In the data rows, the value 128 means zero.
A hidden rule labels the rows of this table. It goes by one to three of the table's principal directions, not those with the most spread.
[ 86 148 130 165 150 150 161 156 134  94 119 152 155 132 151 144 125 185
 115 106 129 127 115 120 127 139 130 134 157 100 102  91 106 151 120 165
 107 173 117 157 132 122 118 125 163 135 132 115  86 139 144] 1
[136 115 117 109  84 131 147 150 170  96 118 117 151 149 142  91 154 182
 135 134 143 146 117 133  53 148  86 101  82 164 131 126 127 160 154 128
 163  72 111  94 144 128 118 176 113 107 134  95  76 128 114] 2
[165 159 125  79 143  88  99 191 148 161 133 104 150 157  98 139 153 163
 142 179 181  99 128 163  93 109 106 116 103 139 158  93  89 138 134 116
 178 103  94 137 128 130 112 114 126 148 110 128 115 159  69] 3
[ 81 143 159 120 188 134 101 133  47 140  82 185  95 127 140 140  81  44
 121  97  87  95 131 108 202 126 139 134 134  50  83 117 145 117 107 174
  66 209 169 154  86 138 140  93 134 169 172 146 226 137 189] 2
[187 138 106  94 123  76  66 145 130 164 123  97 142 146 114 119 148 136
 130 173 164 107 134 159 113 118  95 119 114 138 154 127 118 132 142  83
 180  88 135 120 141 126 128 132  93 148 116 132 143 145  97] 1
[120 128 100 144 135 115 116 130 167 150 131 143 177 119 152 121 163 186
 123 143 123 127 148  96 157  87 160 155 140 143 130 121 118 182  65 110
 168 146 168 120 118 121  87 100 159  95 111 170  52 167 118] 1
[182 137  94 168 178  89  66  80  81 182 122 125 106 121 137 152 138  64
  90 138 143  74 192 148 210 106 115 123 166 125 131 151 144  94 126  78
 157 142 175 142 138 150 128 108  99 164 121 164 176 132 122] 2
[176 156  59 162  90  95 153 145 140 159 115  89 178  98 144 185 186 177
  36 147 153  94 130 163 115 103  94  78 193 148 138 120  92 148 176 101
 161 109  97 148 251 107 112 124  99 173  94  92  96 142 101] 1
[100 138 153  82 171 100 127 168  98 137 117 141 141 148 114 105 125  89
 171 120 138 144 111 116 135 122 148 151  98 106 147 115 143 117 101 145
 127 163 146 139 102 116 150  93 160 144 134 135 165 152 135] 1
[110 139 143 161 149 141  95  99 109 124 140 141 119 114 132 130  90 124
 127 122 122 117 113 108 172 130 150 164 165  77 113 120 128 115 103 129
  97 170 166 142 109 115 123 105 132 134 125 149 153 126 155] 3
[140 104 122 148 140 115  74  69 111 109 126 123 105 133 150  82 120  86
 144 113 129 134 149 110 148 149 110 146 102 121 129 171 168 116 123  99
 156 114 184 104  99 139 144 158  95 115 142 130 148 107 148] 3
[152  83 131 185  81 159 124  51 134  69 140 115  99 129 129 109  97 148
 133 108 107 170 133 116 115 171 132 123 132 130 129 174 164 116 154 102
  96  99 162  87 109 147 141 185  91 109 135 112 119  73 167] 3
[176 137 110 118 125 100  80 128 113 135  96 103 116 146 134 125 144 122
  97 148 152 103 137 159  87 150  65  80 112 137 119 132 127 137 169 102
 168  94 120 115 141 151 127 179  75 153 153  94 148 114 120] 3
[166 120 126  96 123 112  78 124 124 185 122 115  95 147  73 140 128 110
 158 161 115 117 177 155 137 106 150 122 130 177 128 142 139 142 123 106
 139 107 112 133  79 139 135 115 129 108 132 176 138 133  85] 3
[108 118 127 133 103 149 209 136 165 108 166 155 124 100 143 157 133 135
 133 116 111 165 120 140 132 128 154 135 146 177 136 118 112 119 115 145
 128 101  86 135 150 128 117 127 170 106 115 134  78 133 110] 1
[132 120 137 137 114 136  89 119 182  99 157 128 157 139 135  92 133 211
 148 149 154 130 119  98 108 120 130 160  92 123 143 128 113 169  94 100
 158 104 171  84  88 135  80 131 123  89 114 140  54 140 119] 1
[ 42 111 184 131 162 177 165 115  99  94 134 174  98 126 120 104  78  74
 183  71  79 160 119  83 161 147 175 172 114  91 103 132 165 102  94 187
  48 192 139 143  64 120 163 104 177 104 152 149 162 115 177] 3
[229 174  95 106 159  44  16 162  90 193 125  93 149 143 120 148 145 140
  88 199 211  59 132 195 137 113  59 109 149 101 160 101  93 109 153  44
 195  97 157 136 172 134 117 113  62 211 109 132 180 168  96] 1
[146 176  78 161 136 103 157 194 163 139  97 139 220 133 186 179 187 239
  26 152 165  65 115 140 134  86  90 100 165 103 120  73  48 180 143 122
 156 149 120 139 226 128  69 104 136 170  99 104  60 171 125] 2
[157  78 155  91 118 138 101  93 122 138 139 117 101 149 100  65 116  97
 181 140 118 182 139 123  95 151 136 129  80 175 144 165 187 104 109  76
 128  92 167  69  68 154 147 163 113  87 151 158 147 107 146] 3
[116 104 133 135 156 133 127 109 125 128 132 141 138 140 142  90 129 110
 153 112 116 134 153 100 161 122 137 155  99 116 134 149 155 110 103 120
 120 150 168 113 104 136 146 117 137 110 126 156 133 129 154] 1
[160 147 115 113 121  99  73 138 109 155  84 131 120 135 120 152 117 123
 103 155 109  96 127 150 139 128 106  99 153 102 104 111 112 148 147 130
 122 134 128 141 131 129 126 136  99 165 148 131 177 130 139] 1
[111 124 113 139 175 113  74 111  87 163  80 166 142 137 169  99 120  98
 118 123  99  96 157  84 214  93 149 151 128  75 100 136 152 149  75 126
 127 192 225 122  96 129 118  95 131 131 143 179 169 158 177] 2
[144  79 151 138 104 156 122  81 150  76 168 137  91 150 138  76  89 130
 184 122 134 158 140 119 131 151 131 158  68 135 153 165 153  94 130 106
 129  70 168  74  77 153 133 163 107  90 120 143 122 104 135] 2
[104 167 130 152 124 127 153 156 174  88 140 147 196 137 179 103 140 203
  89 126 173  73  79  96 113 117  79 147  94  59 137  88  80 133 145 142
 130 134 144 105 195  99  92 105 123 148  98  96 102 151 144] 1
[145 144 125 110 176 100 145 173  91 149 115 134 131 149 138 155 154 104
 104 126 162 118 139 172 130 127 103 112 128 153 135 115 116 107 146 106
 145 128 102 146 152 156 144 122 142 160 137 115 138 140 118] 3
[ 96  97 125 222 156 198 196  60 109 100 175 161  91  86 154 126  90  89
 144  77  96 132 200  96 194 142 153 120 143  90 125 145 178  55  98 166
  81 176 171 133 109 147 130 131 122 139 118 162 138 122 162] 1
[122 162 138 123 158 130 157 207 155 123 117 129 201 160 123 145 148 226
 111 152 168 102 102 122 102 105 125 118 121  80 141  69  75 151 123 148
 111 175 121 133 145 131  90  95 154 158 105 115  89 159 132] 3
[ 81 114 132 163 131 137 113  71 114  89  88 142 135 125 165  74 110 105
 129  89  86 150 108  52 143 147 148 145 116  72 102 152 172 149 102 156
 109 183 201 105 105 110 135 151 125 110 155 115 154 102 199] 3
[160 186 127 120 144  71 121 185 102 108 128  99 147 149 139 159 132 147
  89 135 198  94  74 188  84 164  47 116 133  78 149  90  74  88 211 116
 139 111  64 165 212 114 174 143  96 210 119  50 171 122 119] 1
[ 48 133 156 147 152 160 163 136 144  79 114 162 145 138 145 117 127 148
 135  78 102 133 110  84 128 139 139 162 116 108  92 119 123 161 115 180
  87 178 111 143 103 120 134 116 180  94 147 113  87 117 157] 3
[162 100 111  95  89  98  65  98 137 149 121  87 106 133 100 106 134 110
 163 150 109 151 143 133 117 126 138 137 112 163 139 174 147 152 133 100
 166  82 127 118  98 120 155 153  99  94 130 137 133 110 102] 2
[ 50 117 222  75 166 163 175 155  84  79 154 166  76 152  94  95  57  57
 227  82 120 198  76 121 112 174 172 181  83 110 133 115 162  68 110 179
  57 154 108 141  48 123 184 115 190 114 157 126 188 113 155] 1
[106 157 130 119 125  99 142 154 144  93 109 161 150 126 168 151 149 134
  84 114 141 121  72 132 126 130 105 143 134 136 116 108  86 164 141 135
 147 112 109 132 171 122 103 123 155 134 139  86 103 130 133] 1
[ 84 154 136 167 178 169 231 178 116 135 149 177 145 110 136 199 121 138
 100 101 123  93 149 138 191  97 156 126 176  94 121  79  92  90 120 183
  59 199  91 182 164 132 117  57 185 170 101 150 120 161 133] 1
[115 134 153 135 136 150 167 147 124  97 113 140 155 157 140 104 118 150
 110 115 148 118  92 113 103 139 108 118 104  90 128 108 127 107 154 138
  84 149 147 101 154 128 122 125 130 147 127 103 149 121 169] 2
[112 121 145 147 155 140  98 104  77 124 120 132 118 136 129  87  80  94
 151 104 106 105 143 101 158 149 109 137 105  28 119 141 166  78 139 146
  65 183 173 130 110 116 184 124  85 164 138 137 219 119 191] 2
[167 200 105 116 173  73 134 203 104 173 153 105 154 112 117 204 157 121
  78 161 216  70 106 206 139 106  86 116 187 123 162  71  62  84 164 110
 169 122  69 196 226 110 121  74 132 215  84 104 149 170  63] 3
[121  91 161  81 167  91  38  91  33 147  51 142  61 190 106  69  86  13
 192  94  58 162 162 121 151 172 133 145  84 117  87 184 214 123 135 121
  88 161 160 127  23 147 240 166 120 113 211 152 247  86 195] 2
[ 85 139 164  77 140 130 165 183 129  96  89 140 164 169 142  87 136 130
 129 111 144 141  57 110  74 143 106 133  78 115 119 103 120 137 148 156
 108 141 114 112 146 116 138 130 160 123 148  83 143 124 159] 3
[162 117  91 201 139 140 144  80  99 157 136 127 122 104 138 160 133 108
  80 114 117 100 188 144 189 118 123 108 189 131 124 151 150  85 145  97
 102 147 150 141 174 139 141 115 107 157 109 156 145 122 144] 3
[129 122 143  64 115 105  99 171 192 105 119 108 177 175 117  72 167 201
 170 162 170 158  89 102  52 118 129 148  49 163 156 122 111 198 101 110
 193  88 140  78  84 132  88 142 148  74 126 111  50 141  97] 3
[138  86 119 141  89 161 128  58 130 160 153 108  68  86  84 147  96  73
 163 134  64 156 171 116 177 109 205 130 164 153 132 174 162 108 103 141
 104 127 131 137  87 123 136 122 121  93 113 178 153 103 112] 1
[159 119  99 149 111 125 120  96 148 137 147 127 121 114 153 122 141 123
 111 140 141 104 159 133 147 114 108 119 120 148 139 144 129 119 130 103
 170  86 149 106 149 136 102 138  98 123 110 141 114 135 106] 1
[222 106  67 151  60 105 103 101 167 137 151  83 118 100 135 182 165 188
  84 176 150 157 149 186 108 122 125  94 179 220 152 156  99 165 143  49
 210  29 113 110 160 161  86 182  87 114 107 117  43 117  71] 3
[ 93 142 127 171 214 128 162 140  86 120 123 174 152 145 201 102 130 108
 108  84 140  80 168 104 181 131  87 137  90  47 119 114 139  75 121 145
 110 198 164 136 147 145 160 115 128 170 135 133 161 151 182] 1
[108 152 170  97 141 138 117 149 102 139 129 141  91 121  76 157  78  87
 158 132  99 113 110 141 131 145 135 121 140  76 113  96 119  99 135 181
  63 165  86 167  96 117 150 109 128 164 146 135 205 123 138] 3
[190 112 106 127  72 122 138  92 183 135 213 111  68  83  92 176 144 107
 149 156 145 152 163 203 112 140 119 119 160 255 162 146 116 103 142  84
 195   0  52 135 139 143 108 153 121  98 103 146  65 119  26] 3
[135 138 111 165 111 144 166 120 148 136 137 146 124  99 134 186 147 155
  78 128 113 120 147 143 134 117 138 100 178 170 111 116 107 149 124 125
 125 124  98 135 153 144  89 126 145 126 128 134  77 129 113] 3
[124 141 114 135 109 113 135 121 138 117 131 110 126  95 123 165 145 120
 105 122 123 142 107 135 116 135 132 123 164 147 128 132 111 146 138 136
 144 120  90 153 156 116 125 136 131 131 126  95 107 113 110] 3
[ 77 175 116 127 173  97 186 159  61 146 100 145 134  96 171 159 150  34
  69  75 124 103 105 140 147 138  91 114 158 103 105 111 128  89 160 166
 116 179  77 190 223  97 184 106 145 188 149  79 197 136 150] 3
[116 156 124 111 157 131 178 183 161 169 152 135 155 120 112 170 169 148
 120 143 142  90 159 139 130  85 134 118 124 150 140  94  88 130 112 151
 139 145  66 156 146 132 104  79 166 130 104 147  83 165  76] 3
[189 137 111 142  89 119 124 123 165 124 151 119 141 117 134 159 154 173
  71 160 170 107 114 165 102 124  88 102 146 172 146 122  92 134 159  71
 158  57 121  95 184 147  75 139 100 140 109 111  86 126 102] 3
[138 133 106 166 112 144 169 140 134 120 149 110 158 106 138 151 130 180
 102 132 147 123 127 130 127 118 131 109 155  95 149 115 111 113 138 132
 118 139 134 134 178 118 114 120 110 161  92 113 109 142 129] 2
Which label does each new row get?
[153  89 128 112  88 142 116  98 136 107 149 103  84 128 122 101 112 105
 163 130 125 158 137 150 101 157 108 123  96 164 138 166 148 106 156 111
 147  57 112 108 111 141 154 180  89 101 133 117 133  99 112] -> 2
[ 57  76 203  52 119 164 127 121 148  80 141 174  66 160  91  58  75  78
 255 105  81 219 112  92 113 152 203 192  49 180 123 147 177 151  63 174
 117 102 138 101   0 134 138 138 199  29 167 170 114 118 121] -> 2
[109 127 149 131 113 145 124 122 163  88 159 131 127 115 122 126 107 164
 157 136 136 158  91 109 118 134 161 159 130 120 139 116 109 146  95 140
 135 120 139 121  93 122  92 129 146 104 117 126  88 127 118] -> 1
[118 111 155 102 133 127 124 116  76 128 138 134  71 136 109 112  91  49
 172  97 107 150 137 156 130 166 115 143 111 135 121 154 168  75 159 128
  93 111  98 145 106 125 211 141 120 132 155 130 198 107 140] -> 2
[183 149  89 134 170  88 123 156  94 194 134 103 157 128 136 146 166 121
  89 149 166  84 173 174 140 116  75  96 146 122 150 117 124  77 152  80
 151 137 115 150 196 135 162 115  95 189 110 137 158 156 118] -> 1
[109 139 166 125 156 137 135 137 100 129 150 160 119 123 113 141  83 112
 150 126 124 129 112 115 168 120 169 153 134  70 142 106 127  92  97 142
  76 173 159 133  99 127 126  83 146 157 122 155 176 143 156] -> 1
[184 102 138  74  86  93  36  99 129 108 140  94 111 138 134  53 102 114
 166 172 166 176  67 135  81 163 100 144  80 131 164 152 149 115 126  58
 190  41 196  62 106 127 123 187  65 118 136 112 169 114 136] -> 2
[133 138 131 108 181  92  92 149  69 163 111 130 161 159 147  62 115 100
 147 130 150  99 135 111 149 127  94 139  83  40 146 119 163  74 122 110
 118 176 198 116 140 109 179 106  96 181 128 148 224 162 178] -> 2
[214 152  87 132 155  65  96 154 130 174 153  82 165 158 128 121 173 161
 113 169 204  73 177 181 109 123  50 106 104 126 179 120 113  79 173  59
 188  92 112 128 189 135 160 132  75 181  91 128 134 152  86] -> 3
[119  85 147 166  93 156 112  36 155  84 177 119  81 106 112 112 104 122
 170 108 106 194 129  98 136 147 190 182 137 177 137 185 161 136  96 100
 130  96 151 101  62 134 126 150 143  52 126 143  77  81 122] -> 3
[145 108 118 124 170 105  92 111  78 154 121 117 135 146 155  72 127  83
 142 123 145 121 156 115 164 122 113 146  92  93 147 159 170  84 118  87
 143 145 198 109 125 133 169 124  97 143 125 148 185 139 160] -> 2
[ 71 121 144 172 141 183 224 132 169  82 169 184 135 112 162 148 129 159
 127  90 119 135 140 102 158 115 159 152 123 140 124 113 110 126  96 166
 104 143 117 126 122 145  89 103 187  97 112 141  50 139 128] -> 1
[110 110 119 218 160 170 169  68  86 140 129 163  96 103 140 173 104  96
 100  81  60 108 211 103 218 118 170 115 175  88 100 154 161  95 115 153
  47 209 150 150 111 156 150 110 131 145 135 169 153 110 180] -> 3
[144 122 111 192 109 154 102  92 134 134 115 119 163 125 141 123 116 212
  86 141 109 106 138  87 146 110 147 121 160  65 113 132 129 152 115 107
  87 177 196  99 133 126 102 125  97 132 114 148 117 125 180] -> 3
[ 76 117 138 173 104 185 203 121 164  85 124 178 162 119 167 128 105 178
 106 102  87 114 113  61 172  98 169 138 119  59 118 115 112 141 108 185
  59 177 173 100 141 120  82  96 149 121 107 138 109 134 184] -> 2
[194 141  89 153 115 115 140 144 143 168 165  79 152 110  92 181 159 171
  98 162 167  97 163 182 121 109 105  94 177 148 164 120 101  98 167  92
 138 104  84 155 196 125 129 109  98 170  78 130 106 141  79] -> 3
[ 98  80 168  65  60 143  91  99 165  80 101 143 102 163 123  40 104 131
 196 124  89 197  80  82  70 151 155 162  49 176 111 165 166 196 107 129
 139  68 164  54  40 122 120 175 141  31 171 127 107 100 145] -> 2
[138 146 131  95 152 107 129 162 116 172 148 136 135 121 119 133 132 109
 140 148 141 113 136 148 135 115 119 126 122 123 146 103 122  98 111 119
 137 132 118 139 139 123 135 101 130 155 122 154 155 163 113] -> 1
[ 55 122 152 154 179 178 225 168 130 102 120 172 178 157 164 104 128 157
 133  76 107 115 138  88 152 122 129 149  97  72 111 106 128 100 125 182
  47 209 122 138 142 127 160  93 179 126 122 136 118 139 187] -> 1
[133 137 101 152 139 113 183 153 129 116 118 133 151 131 161 157 171 148
  85 106 139 131 143 158 109 143  92 100 143 162 124 121 114 129 160 122
 144 121  81 146 185 144 146 151 141 146 134  95  86 126 125] -> 1
[123 149 111 165 153 129 140 152 131 119 112 138 175 144 168 133 135 180
  89 127 154  85 122 116 158 107 113 134 139  71 124 102  95 132 135 136
 122 165 155 135 168 122 109 105 130 156 104 121 118 148 147] -> 1
[139  85 139 102  69 125  67  59 158 115 138  87  87 129  84  81 113 101
 191 137 101 180 119 102 104 139 167 162 101 176 141 190 167 154 119 108
 152  73 143  96  63 112 143 157 114  54 131 136 122  85 106] -> 3
[163 118 112 125  64 120  83 116 179 108 111 103 153 139 121 117 132 196
 117 160 123 125  99 122  99 126 114 125 127 126 128 137 105 180 152 111
 138  85 139  98 137 117 101 151  95 110 116 113  98 112 128] -> 1
[153 147 109 120 164  97  92 150 112 143 137 106 121 128 126 143 145 108
 130 141 172 107 146 173 130 135  88 125 140 144 136 119 113 114 141 112
 183 107 102 167 138 134 138 133 115 153 123 118 127 142  83] -> 3
